Here are some points, one per row:
tensor([  5,  64,  34,  45, -35, -34,   8,  67,  10, -19, -16,  19, -14, -54,  11,  27, -41,   9,  -2,  -1, -61, -35,  35, -68,  12,  17,  31,   4,  29,   4,   2,   2])
tensor([ -6,  31, -16,  -5,  21,  15,  12,  24, -45, -33,  22,  13, -27,  54, -24,  13,  -6,   4,  32,  21, -18,  92,  36,  23,   3, -33, -27,  -2,   7,   1,   6,  23])
tensor([  4,  -6, -45,  71,  50,  14, -41, -38, -42,  -5, -22, -11,  -4,  11,   9, -11, -44,  -3,  21,  -3,  91,  25,  16, -34,  -5,  17,  25,   7,  10,   7, -17, -56])
tensor([ 37, -22,  33,  11,  25,  50,  -5, -15,  30,  14, -70,  32,   8, -58, -74, -14, -84, -27,   6,  52,  13, -19,  67, -74, -42,  32, -47, -69, -42,   3, -22, -59])
tensor([ 22,  15,   0,   2,   2,   3,  29,  -8,  35,  24,  44, -27,  34, -18,  11,  -5, -43,   9,  25, -13, -41,  25, -46,  14,  28,  31, -30,  16,  19, -14, -59,   2])
tensor([ 82,  -8,  20, -30,   2,  28,  23,   8,  48,   4,  16,   8, -13, -16, -21,  -2, -18, -15, -27,  21, -32,  11,   7,  31,   2,  41, -24, -29,  71,  11, -53, -45])
tensor([ 27, -40,  19,  13,  11, -40, -14, -37,  12,  44, -11,   8,   8, -93,  -7, -31, -25, -39,   8, -36, -56,  61,  47, -39,  -4, -59, -44,  -5, -26, -43,  34,   6])
tensor([ 25,  28, -25, -15,  23,   1,  40, -62,   4,  69,  42,  20,  -7,  22, -24,  31, -19,  -7,  34, -40,  -7, -39,  18,  -5,  25,  26,  59, -34, -27,  65, -14, -37])
tensor([ 24,  -3,  28, -11, -13,  19, -43,   1, -26,   5, -19,   7,   7,  11, -10, -27,  24,  42,  -5, -26,  -3,  -5,  30, -10, -28, -19,  20,  22, -14,  -4, -15,  22])
tensor([ 37, -23, -24,  15, -37,  18, -26,  20, -39,  -7,  14, -37,  19,   7, -14,   6, -29,   0,  24,  16,  14, -18,   3, -25,  26,   4, -33, -49, -35,   5,  44,   9])
tensor([-15,  27, -27, -17,   6, -25,  37,  11,  -1, -12,  25, -10, -15,  23, -45,  14, -52,  -9, -68, -63, -31,   2,   8,  42, -27,  10, -10,  33,  34,  46,  37, -16])
tensor([ 23,  -6, -25,  19,  19,  18, -40, -30, -20, -15, -49,  54,  12,  -8, -14, -33, -27,  20, -30,  58,  27,  41, -19,  58, -38,  47,   4,  14,  -6, -15, -44,  40])
tensor([-25,  13, -16, -61,  24,  31,  -9,  -2, -46, -49, -19, -53,  23, -41,  35, -34, -11,  54, -10,  -5,  -2,  35,  41,  13,  24, -94,  -5,   2,  -9,  14,  73, -22])
tensor([-25,   7,  30,  36, -41,  25, -30,  15, -20,  13,  85,  -8, -38, -53,   4,  19,  31,   3, -16,  82,  55,  25,  22,  23, -23, -43, -20, -27,  10,  25, -82, -11])
tensor([ -8, -29,  24,  13, -11, -52,  -4,  28,  31,  19,   4,  -5,  41, -56, -44,   2,  24, -16, -25, -32,   6,  18,  13,  -8,   4,  -3,  -3, -27,  -7,  70, -24, -18])
tensor([ 35,  41,  13,  62,  -3, -15, -26, -59, -23, -20,  40,  -9, -10, -17, -33,  -9,  56,   0,  -2,   8,  15,   8,  24,  36,  57, -26,   7,  20,  41,  -9, -15,   9])
tensor([  1, -34,  24,  -4,  42,  66, -33, -43, -43,  32,  11,  -5, -25,  19,  23,  66,  65,  40,  22,  -7, -26, -35,  54,  30, -75,  29,  21,  34,   8,  18, -90, -23])
tensor([  1,  12,  -8, -14,  -7,  31,  34,  -4,  14,  11,  12, -16, -30, -43,   4,  41, -40, -18,  47,  17,  70, -24, -20,  28, -65,  29,   6,  12,  -9,   6,  -1,   4])
tensor([ 15, -28,  68, -31, -77, -47, -24, -54, -17, -24,  19,   7, -33,  48, -39, -19,  36, -30,  10,  -9,  29, -34,  36,  15,  38, -23,  -1,  25, -12, -29,  30,  13])
tensor([  6, -14,  -8, -20,  16,  38,  57,  20,  18,  11,  33,  -5, -15,  12,  -8,  -9,  63,  27, -67, -22,  15,  42,  -7, -39,  -2,  -8,   2, -31,  -8,  -8,  22,  22])
tensor([ -6, -33,   4, -29,   7, -48,  -5,  25, -41,   3,  26, -36,  31, -17,  25,  30,  42, -10,  -5,   7,   4,  26, -42,  32, -19,  -5, -11,  31,  23, -55,  16,  13])
tensor([-17, -83, -77, -21,  19, -29,  -1, -34, -78, -70, -32,  30,  65,  10,  65,  13, -69,  40,  -5,  -7,   3,  22,  38, -36,  69, -51,  27,  43, -10,  -2,  -8,   1])
tensor([-31,  18, -30, -38, -25,   3,   5,   9,  12,  42,  -2,  54, -29,  25,  16, -33,  19,  48,   8,  30,  23, -25, -22, -33, -49, -60,  25, -25, -49, -44, -74,  21])
tensor([-25,  50, -43,  11, -82, -59, -47, -25,  20, -19, -48, -38, -15,   4, -39,  24,   0,   5,  -2,  -1,  -7,  -8, -20, -18, -75,  13,  -8, -29, -36,  18,   6,  16])
tensor([-51,  30, -15, -86,  26,  30,  19, -12,   9, -22, -13,  36,  52,  10,  17, -15,  34, -41,  41,  47, -58,  26, -31, -40,  18,   8,   9, -37,  15, -23,  35,  -2])
tensor([-10, -67,  21, -55,  54,  31, -46,  -2, -22, -42,  22,  17,  -8,  43,  89,  11,   3,  24, -54,  47,   8, -35,  34, -13, -43,  39,  -9,  -5,  -6,  17, -44,  29])
tensor([ 37,  17,  12, -39,  14,   8,  16,  36,   2, -12, -10,  42, -36,   6, -14,  -1,  21,   4, -32,  -8,  35, -27, -46, -19, -45,   6,   6,  18, -22,  52, -22,   7])
tensor([-26, -58,   2, -34, -14,   8, -13,  46,  85,   1,   6,  20, -10,  15,  20,  38, -38, -21,  24, -47, -33, -62,  23,   6,  31,   7, -26, -35, -18,  26,  27, -22])
tensor([-33,  40,  28,  -4, -20, -25,  59, -14, -28,  18, -27, -21,   2, -11,  77,   7,  47,  13,  -4, -18, -62,   8, -51, -47,  24, -20,  -7, -30,  17,  12,  22, -29])
tensor([  8,  31,  48,  11,  11, -53,  14,  31,  -8,  56,  -2, -75,   3, -40,   2, -61, -50, -39,  22, -22, -51,  19,  -8,  -5,  71,  -9,  -7, -26,  34, -12,  37,  27])
tensor([-30,  41, -10,  58, -24,  67,  16,  50,  14, -24,  -8,  32,  35,   9,   2,  14,   1, -35,  12, -18, -29,  -6,  34,  68,  26,  15,  -9,   9,   2,  29,  14,  55])
tensor([  4,   9,  71,  17,  11,  13,  58, -51,  50,  -3,   4,   6,  15,  36, -14,  22,   0, -11,  -3,   3, -69, -10, -45, -19, -11,  10,  35,  35,  20, -45,  86, -25])
tensor([-56,   8,   9,  24, -29, -80, -33,  34,   0, -24,  27, -21, -37,  17,  28,   3,  63, -28, -42,  18,  37, -67,   8,  89,  68, -56,  -3,   6,  22, -42,  46,  18])
tensor([ -1, -20,  -6,  21,   4, -44, -59,  58,  36,  17, -32, -27, -32,   6, -14,   0,  -4,   9,  10,  44,  30,   1, -45,   1,   9,  28,  23, -39,  -6, -15,  -8,  31])
tensor([ 53, -31, -25,  64,   4,   1, -16, -11, -13,  10,  17,  -3, -36,  -9,   4, -41,  11,  41, -45, -21,  13, -20, -48,  62, -35, -18,  60,  -7,  -3,  18,  13,   0])
tensor([ 76,  60, -12,  37,  49, -22,  72, -44, 119, -24,  11,  24,  42,  14,  -6, -10,   7, -34,  30, -21, -45, -21,  -6,  53, -34,  26,  -9,  16, -87, -83,  63, -72])
tensor([-17, -21, -24, -19,  19,  36, -23, -15, -15, -26, -22,  72, -34,  26,  80,  14, -10,  42,  12,  15,   9, -53,  47, -41, -96, -21,  43,  48,  10, -12, -91,   7])
There is one direction along which these points spread out most. Take the direction at right angles to it along which they spread out most. Go by this last direction. For each point below, how far along it does it lie, from 0 to 99? The average is 50, and the first point in the table lies past the average. One standard deviation of the points above along it is 16.
tensor([-40,   8, -85,  44, -31, -10,  -2,  42, -34,  10,  28, -34, -26,   8,   3, -22,  96,   8, -15, -33,  -9,   2, -43,  25,  30,  -7,  44,  45,  13, -38,  24,   3]) 20
tensor([-24,  -7, -29,   1,  -6, -10,  12,  16,  42,  15,   3, -13,   3,  49,  -9, -47, -14, -59,  46, -33,   7,  -8, -31,  11, -24, -13,  38,   7,   8,  24,   5,  46]) 50
tensor([-22,  22,   7, -12, -24,   6, -41,   4,  73,  -1, -12, -43,  31,  19,  11,  75,  52,  10,   1, -10,  23,  -4, -30, -32,   4, -58, -24,  80,  43,  24,  35,  28]) 35
tensor([  0,  20,  31,  29,  15,  70, -15,  15, -30,   7, -24, -15,  12, -33, -55,  30, -32, -36, -30, -30,  41, -30, -47,   5,  27,  28,  -9,  18, -29, -24, -48, -71]) 63
tensor([ -43,  -20,  -53,  -29,  -15,    1,  -63,   19, -123,   56,   51,   11,    9,   -5,    2,    8,    0,   93,   18,   41,   88,   -5,   35,   11,   37,   31,  -43,  -43,   81,   22,   22,   -8]) 23
tensor([  5,   8,  10, -22,  72, -37,  69,  36,  17, -68, -59,   1,  18, -40, -49,   9,  16,   2,  55, -53, -20,  30, -15, -91,  33,  28, -61, -34,  47,  -4,   5,  20]) 60
tensor([ 27, -20,  31,  51,  18,  38,  13, -13, -49,   7, -25, -45, -30, -23,  14, -16, -22,   6, -24,  95,  29,   8, -25, -19,  57,  29,   9,  12, -37,  30, -21,  -7]) 49
tensor([-40,  -6,   6, -54, -19, -42,  12,  -7,  39,  35,  -6,  71,  51,  53,   2, -25,  -7,  -6, -40,  -5,   3,   2, -11,  30,  10,  52, -16, -13,  -9,   2,   8,  31]) 52
tensor([ 12,  22,  57, -26, -39,  19,  11,  -2,  61, -12,  18,   1,  43,  41,  -4,  -2, -36, -61,  10, -27, -26,  21, -16, -23,  18,  16,   0,  33, -61, -32, -17,  17]) 62
tensor([-14, -44, -25,  20, -13, -13,  43, -34, -20,  11, -51, -24, -45,  41,   7, -49,  10,  -6,  35,  -9,   0,  43,   0,  33,  -9,   7, -10,   6,   1,   9,  55,  -1]) 43
